In the data rows, 128 means zero.
Here are some numbered points:
[121 104 172 130  96 111  82 109 111 107 145 117] 0
[151 123 148  88 102 132  86  85 111 114 175 102] 1
[ 96 164  80 155 207  96 195 147 129 162  55 112] 2
[  9   0 175  76 132  83 117 108  46 186 236 186] 3
[ 93 147 137 117 117 135  90 152 130 127 122 130] 4
[154 128 160 130  62 146  88 122 128  81 142 117] 5
[201 191 109 139  97 113 141 118 146  68  31  88] 6
[113 206 144  95 157 204 191 150 165 110 143 185] 7
[ 99 113 133 136 201 197 132 174  93 155 131 161] 8
[158 139 133 111 190  76 131 138 100 127 124 132] 9
[129 166 137 108 134 255 208 140 140 145 128 133] 10
[108  88 141 106 131 137 120 161 100 167 123 157] 11
[102 162 123  61 184 213 171  92 117 234 162 165] 12
[130 129 132  69 140 170 166 110 175 163 156 157] 13
[102 169 155 173 126 133 109  84 122 135 158 126] 14
[163 225  48  99 125 243 205 104 119 151 146 168] 15
[121  99 179 205 129  93 131 200 120 114  58  93] 16
[182 100  52 103  98   0  75 105 130  92  57  99] 17
[134 172 124  90 145 158 165 114 122 136 178 148] 18
New points follow, each followed by the numbers of its two nearest points above by angle, nearest first.
[132 161  87  31 139 100 145  86 104 205 104 142] --> 12 13
[165 126 112 100 130  80 120 113 147 150 162 125] --> 17 9
[131 145 162 129 149 119 126 157 118  94 115 129] --> 16 9
[ 33  83 154 147 168  88  58  93  99 227 203  69] --> 3 14
[ 68  92 165 164 139 158 158 174 100 134 124 154] --> 8 11
[105  55 181 164 175 125 203 207 110 181 115  98] --> 16 11
[130 107 132 140 140 185 116 147 154 119 128 168] --> 8 10
[146 152 131 150 133 119 136 165 163 102  88 118] --> 6 16
[ 81 138 103  86 131 108 154 139 120 114 117 123] --> 2 4
[209 187  65 197  93 187 161  84 182  78 148 134] --> 15 6
[135 120 109 148 121 153 119  92 177  54  94 177] --> 6 5
[161 120  70  90 122 210 162 127 122 136 186 157] --> 15 18
[119 117 149 162  93 168 143 126 164 126 103 141] --> 10 5
[ 62 118 180 158 142 144 126 165 126 169 154 127] --> 8 3
[172 116  53 100 176  57 126 122  68 121  81  91] --> 17 9
[131 122 127 178  82 138  94 141 128 111  81  71] --> 16 6
[ 99 169 101 102 111 200 155 120 137 149 149 152] --> 15 10
[148 132 106 173 145  53 118 120 125 133 113 118] --> 17 9
[150 117 189 200 128  99  79 126 119 116 105  75] --> 16 0
[159 144 111 139 126  66 114 106 126 161 151 104] --> 17 9
[129 170 105 116 163 141 188 168 131 172 133 126] --> 2 15
[137 120 147 138 152 123 115 180 182 104 126 136] --> 16 4
